In the data rows, the value 50 means zero.
Some points, one per row:
31,45,51,32,39,58,42,38,29,32,66,67,48,34,51,48,53,51,27,34,31,31,65,64
54,51,50,54,52,48,52,53,47,57,49,46,54,53,45,50,53,44,51,55,51,52,53,55
54,47,53,50,48,46,48,51,54,56,51,46,55,55,47,52,50,51,55,52,56,56,46,48
54,43,56,48,46,44,47,52,52,52,53,49,56,49,52,57,44,50,53,52,55,56,46,48
41,54,40,47,54,53,49,47,19,35,57,64,44,39,45,43,61,36,28,45,29,31,77,79
49,36,83,68,41,59,20,21,39,20,53,65,54,23,83,87,9,50,35,40,41,52,53,54
41,22,71,24,23,57,48,44,59,26,54,73,43,17,88,68,10,79,35,22,47,51,37,37
56,51,50,54,53,47,50,52,46,53,50,47,54,54,44,51,53,42,53,57,51,52,55,55
54,49,53,51,49,47,46,49,51,54,51,41,56,54,45,47,54,49,56,55,55,55,49,51
36,49,46,39,46,54,44,42,23,35,63,71,47,36,47,45,59,45,27,38,30,29,71,72
51,49,54,49,48,50,45,46,53,58,53,42,58,54,45,49,52,50,59,55,52,52,48,48
53,48,53,52,49,45,46,50,52,57,52,43,58,56,45,49,52,48,60,57,54,55,48,49
52,47,54,50,48,45,47,52,52,56,52,45,56,56,45,49,50,48,55,55,54,54,49,49
55,49,51,52,51,48,48,50,54,60,50,46,55,55,45,49,53,49,58,56,57,56,47,47
54,50,51,53,51,48,50,51,52,57,51,50,55,56,45,51,52,45,57,58,55,54,50,51
54,49,54,50,47,50,46,48,50,54,53,45,57,55,45,48,53,48,52,53,48,49,51,51
48,46,51,51,51,40,46,54,42,52,55,51,55,55,44,44,53,44,49,54,52,52,52,56
51,49,52,49,49,47,46,49,47,52,52,46,55,52,44,50,54,47,51,53,50,51,52,52
46,47,53,46,46,50,45,46,50,52,55,49,57,51,46,48,52,52,51,50,48,48,49,49
55,50,52,53,50,50,50,50,50,56,49,43,55,52,45,50,52,46,56,57,53,53,51,52
44,46,50,51,51,36,37,51,50,46,64,51,55,56,42,47,59,48,47,49,52,52,47,48
53,55,48,54,53,50,50,50,52,55,48,45,51,54,46,53,52,46,54,55,55,54,50,49
53,49,51,52,51,47,48,51,53,57,50,42,54,53,46,50,50,47,56,56,56,55,47,48
57,53,49,55,53,47,50,52,48,57,49,46,53,52,45,50,54,43,52,56,50,52,55,55
51,50,52,53,51,46,51,54,58,56,47,44,53,60,48,43,50,54,57,52,58,56,42,43
55,49,51,53,50,45,48,52,53,57,52,44,56,55,45,50,52,47,56,56,53,54,49,49
52,48,55,48,46,48,46,49,52,55,52,42,57,53,45,51,53,47,55,55,55,55,48,49
50,49,51,50,50,48,46,48,52,55,53,46,54,54,45,49,50,52,54,51,55,54,46,46
52,63,42,55,58,58,52,45,46,50,47,49,45,50,46,59,57,40,51,57,42,43,60,59
53,46,53,52,49,43,49,54,56,56,50,46,55,54,49,47,46,51,54,52,56,56,45,45
48,64,39,55,59,59,61,52,56,52,43,49,39,52,49,59,56,48,55,55,52,50,47,45
46,63,39,56,60,55,52,48,49,49,48,50,41,52,47,64,60,43,55,58,48,47,51,50
48,60,40,52,57,53,64,58,58,50,42,50,41,57,51,44,56,54,54,50,59,55,37,37
52,50,52,50,49,50,47,48,51,55,51,48,53,53,46,50,53,48,57,55,52,52,48,48
52,50,50,52,51,47,49,51,46,53,51,45,54,52,44,49,54,45,51,54,49,50,53,55
55,47,54,52,49,42,45,52,54,58,51,42,57,56,44,50,53,47,56,55,56,56,48,48
59,82,22,66,75,64,69,53,42,45,30,50,26,46,48,68,60,29,50,64,36,37,71,68
24,62,30,34,52,73,58,39,19,16,55,80,25,25,60,54,59,49,14,27,20,16,74,72
51,61,34,55,62,49,55,54,18,38,48,61,40,42,44,47,61,29,30,50,29,30,82,84
55,49,53,51,49,50,48,48,53,57,51,44,57,56,44,50,50,47,57,57,54,55,48,48
55,52,48,54,53,49,51,52,48,54,49,45,53,54,45,52,53,42,56,59,51,52,54,54
56,53,49,55,53,47,49,52,49,56,47,40,53,55,45,52,54,43,55,58,50,50,54,53
48,46,54,47,46,50,49,49,54,52,52,50,51,48,52,53,48,54,50,47,50,51,47,47
Here are 31 more points, each followed by its number:
45,46,52,45,46,47,45,49,41,44,56,57,52,48,48,47,51,51,45,46,47,46,54,55 0
55,52,49,54,53,46,50,53,51,56,48,45,52,53,45,51,53,44,53,56,53,53,50,51 1
56,49,52,52,50,51,42,43,50,52,56,47,56,55,44,48,56,48,54,53,46,47,53,51 2
53,48,54,53,49,43,47,52,52,57,51,43,57,55,44,50,53,47,59,58,54,55,48,48 3
55,51,52,53,51,46,49,52,53,57,51,43,55,55,45,52,52,45,55,56,55,55,49,49 4
53,47,54,51,48,47,49,52,52,56,51,44,57,54,44,50,52,47,57,57,55,56,47,48 5
52,51,51,52,51,44,48,53,49,56,51,45,55,54,44,50,51,45,54,56,52,52,52,53 6
53,48,53,51,48,44,48,54,51,55,53,46,55,55,46,49,52,48,52,53,54,55,48,49 7
29,20,83,63,38,39,18,33,69,47,57,32,46,21,99,63,0,71,26,20,50,56,41,44 8
56,47,54,52,50,50,46,47,53,59,51,42,57,56,44,47,53,47,57,57,56,56,48,49 9
53,45,56,49,46,48,48,50,54,56,52,47,57,51,49,52,48,51,53,51,53,54,47,47 10
34,33,62,58,47,29,50,65,83,53,34,34,41,66,72,0,31,87,42,20,55,53,31,29 11
54,48,53,51,48,46,49,51,53,55,50,48,55,54,47,50,51,50,56,53,54,54,47,47 12
52,49,53,52,49,49,47,48,50,53,51,43,55,54,46,50,51,47,57,56,52,53,49,49 13
55,51,50,54,52,49,49,50,53,57,50,48,55,53,45,49,51,47,57,57,54,54,49,49 14
9,36,77,0,0,99,31,0,43,15,83,86,51,9,67,73,37,86,30,14,12,11,52,45 15
51,49,51,51,50,45,47,52,47,54,52,43,54,53,44,49,53,45,57,57,51,51,53,53 16
53,46,56,50,46,44,46,51,54,57,53,48,55,49,47,50,51,48,54,53,55,55,47,48 17
53,49,51,54,52,43,49,54,47,55,51,48,54,55,44,48,52,45,52,55,51,52,54,55 18
46,49,56,43,43,52,46,46,51,52,56,49,55,51,47,50,50,52,53,51,49,49,47,48 19
73,49,51,57,53,46,53,56,39,54,44,47,55,49,44,47,49,40,49,56,51,53,66,68 20
54,48,53,51,49,49,47,49,51,55,51,47,55,54,46,52,48,47,54,55,52,53,50,51 21
46,49,48,47,50,51,47,47,38,45,54,54,51,47,47,48,55,45,42,49,44,44,59,61 22
55,47,54,52,48,43,50,55,56,60,50,42,55,56,45,45,51,51,57,54,56,56,48,47 23
54,55,48,55,54,48,50,51,51,53,49,42,51,51,45,54,53,43,58,59,54,53,51,51 24
41,40,48,54,54,49,66,63,77,34,31,61,23,37,93,49,15,86,38,19,64,61,18,19 25
56,49,53,54,50,45,46,51,51,57,51,43,56,56,44,49,52,45,58,59,52,54,50,50 26
56,47,55,50,47,49,48,48,52,56,52,48,56,55,46,51,51,48,54,53,57,56,48,48 27
53,48,55,51,48,46,46,50,52,56,51,41,57,55,45,50,51,47,57,57,55,56,48,49 28
49,46,57,45,43,56,46,43,52,54,54,47,57,49,47,52,52,52,51,49,50,51,50,48 29
50,45,56,46,44,49,47,49,52,54,54,48,54,49,49,52,48,52,52,50,51,52,47,48 30
Which of these numbered points is nearest to each point below, ignoring the 3 directions in which the first points spread most? Its number follows each.
0,45,72,0,4,99,8,0,42,14,98,80,53,25,57,47,63,89,19,4,0,0,56,42 > 15
44,46,53,45,45,53,39,40,37,49,63,53,53,43,46,58,51,42,43,51,40,42,65,65 > 26
54,50,52,54,51,45,50,54,52,57,50,45,56,53,44,50,53,46,58,59,54,55,50,51 > 3
55,50,49,53,52,47,49,52,47,55,49,44,54,54,44,49,54,43,55,58,51,52,54,56 > 26
52,53,49,53,52,51,51,50,56,59,48,41,51,55,46,50,53,49,56,54,55,54,46,46 > 30
34,40,58,29,33,60,41,35,40,34,63,66,49,32,59,55,45,61,32,31,38,37,54,53 > 19
46,40,59,40,38,51,41,42,45,48,60,53,58,45,49,46,49,53,44,45,45,47,54,54 > 9
55,54,49,55,54,48,51,52,50,54,48,47,51,52,45,52,52,43,55,58,51,52,52,53 > 6
43,67,29,55,66,59,81,67,77,50,26,51,27,68,60,31,55,73,55,39,70,60,17,16 > 25
77,58,51,58,54,62,49,40,48,48,52,57,56,52,44,52,52,40,47,54,13,27,71,62 > 2
45,25,57,47,44,43,59,62,73,30,39,70,34,26,97,57,4,84,38,21,66,67,19,21 > 25
55,48,53,52,50,43,46,52,53,58,51,44,58,54,44,49,51,47,55,56,57,58,47,49 > 1
49,47,52,52,50,40,48,56,50,56,50,46,55,57,46,43,52,47,51,52,56,56,48,50 > 7
57,68,30,61,69,50,61,58,20,40,41,57,36,43,44,51,60,24,35,57,31,33,85,86 > 20
44,56,39,52,58,60,72,59,71,41,32,55,28,52,70,44,40,71,45,32,60,54,31,29 > 25
55,50,51,52,51,47,48,50,51,56,51,45,54,53,45,51,50,47,54,55,53,54,49,50 > 4
Here are 31 other points, each followed by its number:
51,47,55,49,47,45,47,51,50,53,53,46,57,52,47,52,51,50,55,53,52,53,48,49 0
46,46,55,43,43,51,48,48,51,47,55,54,53,47,52,52,47,53,50,48,48,49,48,48 1
54,45,56,49,46,46,47,50,52,54,53,48,56,49,49,52,47,48,55,54,54,55,47,48 2
53,48,52,51,50,46,48,52,51,55,51,48,54,53,46,50,52,48,56,55,52,54,50,50 3
44,46,55,42,43,50,46,47,47,47,57,55,53,47,50,52,50,53,47,47,48,48,50,50 4
52,50,52,50,49,47,47,49,51,54,51,46,53,52,46,53,50,48,56,55,53,53,50,50 5
50,71,26,60,69,55,63,56,29,39,39,59,31,43,49,53,59,31,36,53,33,34,75,75 6
55,42,56,44,43,48,48,50,50,51,53,50,56,46,51,60,42,51,55,52,53,55,48,47 7
54,55,39,52,58,49,70,66,50,52,37,55,49,61,48,38,53,54,52,48,70,65,34,38 8
42,31,61,37,36,52,55,52,66,35,45,65,39,33,83,51,19,80,40,24,54,54,31,31 9
45,42,58,42,41,47,40,44,42,49,60,52,56,43,48,51,48,48,43,46,40,42,59,59 10
54,50,53,53,50,46,48,52,50,56,50,46,56,54,44,49,51,46,57,57,55,55,49,51 11
54,50,50,52,51,48,49,51,52,54,48,43,52,53,47,50,53,49,56,55,53,53,48,49 12
73,9,65,13,21,13,63,89,61,33,66,75,38,39,78,53,28,74,35,25,42,43,42,44 13
28,55,62,25,29,73,43,28,55,63,49,34,58,47,50,51,51,61,53,45,51,51,48,48 14
0,43,47,17,33,76,0,0,34,12,99,70,51,34,43,30,77,82,5,0,3,0,52,46 15
48,47,55,45,44,51,46,47,51,51,55,51,55,48,48,55,49,52,52,51,51,51,48,48 16
54,47,54,51,48,46,46,50,53,56,52,47,58,52,47,51,49,50,56,55,55,55,47,48 17
44,46,54,44,44,52,45,44,46,48,57,54,53,46,49,49,50,52,46,46,46,46,51,51 18
50,73,26,62,71,59,74,61,56,43,29,56,24,50,59,54,53,50,50,50,50,46,49,46 19
54,50,52,52,50,51,51,50,56,57,48,46,53,56,47,50,51,51,56,53,56,55,44,45 20
50,46,59,40,38,49,50,51,50,50,53,51,57,51,47,54,48,51,56,53,52,52,48,47 21
52,51,52,53,51,44,50,55,54,57,50,47,54,55,46,48,49,47,58,57,56,56,48,48 22
53,48,51,52,51,46,46,50,51,57,51,46,56,54,44,49,51,46,53,54,54,54,49,51 23
55,59,45,55,56,58,51,45,43,50,48,47,48,47,45,56,55,40,48,55,42,44,64,63 24
55,49,52,51,50,46,54,56,58,55,46,47,54,60,47,38,49,55,56,50,61,58,40,40 25
55,50,52,53,51,50,50,50,53,56,52,45,55,57,45,53,52,47,58,57,56,56,46,47 26
52,51,48,51,52,49,50,51,37,48,53,55,52,48,46,49,53,42,43,50,44,45,61,62 27
52,55,47,54,53,51,50,49,54,55,49,46,49,53,46,56,56,47,58,57,56,55,47,47 28
47,47,50,47,48,50,46,47,40,47,55,55,53,48,46,47,51,46,44,49,46,46,58,59 29
51,47,54,49,47,46,47,50,49,54,53,45,56,52,46,49,53,51,55,52,52,52,49,50 30
Which of these numbered points is nearest to each point below, ignoring the 3 directions in which the first points spread most? Its number follows each.
38,61,33,59,65,60,76,62,80,42,23,53,17,52,78,36,37,78,47,30,60,54,24,21 > 9
52,45,55,53,49,42,48,54,58,56,48,44,54,55,50,41,47,54,56,51,56,56,45,45 > 22
44,71,24,65,73,59,62,52,23,25,35,66,16,26,68,59,46,33,19,41,21,23,85,85 > 6
42,53,49,48,50,35,47,60,55,58,51,43,54,60,46,45,56,49,56,55,54,54,47,48 > 22
55,50,53,53,50,47,48,51,53,56,51,45,56,55,45,52,54,46,57,57,55,55,48,48 > 17
0,28,30,48,59,0,10,64,6,2,99,99,51,51,46,25,95,38,0,23,16,9,47,48 > 19
53,49,50,54,52,46,53,56,57,53,42,48,58,56,46,44,49,53,61,55,65,63,34,36 > 25
54,54,45,54,55,50,51,51,36,46,49,53,48,47,46,49,55,38,45,55,42,44,64,64 > 27
52,53,49,53,52,49,54,54,54,54,48,43,50,57,47,55,54,48,55,54,55,55,46,46 > 4
54,46,54,51,48,49,47,48,52,58,52,45,56,54,45,49,51,49,53,53,55,56,49,48 > 23
55,48,53,52,49,47,47,50,52,54,50,45,55,55,46,50,48,49,57,55,56,55,47,47 > 29
54,55,47,54,54,48,51,52,54,56,48,45,51,54,46,57,54,46,53,55,51,52,50,50 > 0
36,20,76,8,11,76,43,25,52,25,65,88,45,3,88,86,10,78,36,22,40,43,44,42 > 21
51,47,55,48,46,47,47,49,53,55,52,43,57,53,47,50,49,49,56,55,53,53,47,49 > 5
50,76,24,63,72,62,71,57,46,43,31,55,25,47,55,58,57,41,47,54,42,40,61,57 > 25
56,52,50,54,52,49,51,52,55,56,49,46,53,57,47,50,53,48,56,55,55,54,47,47 > 20
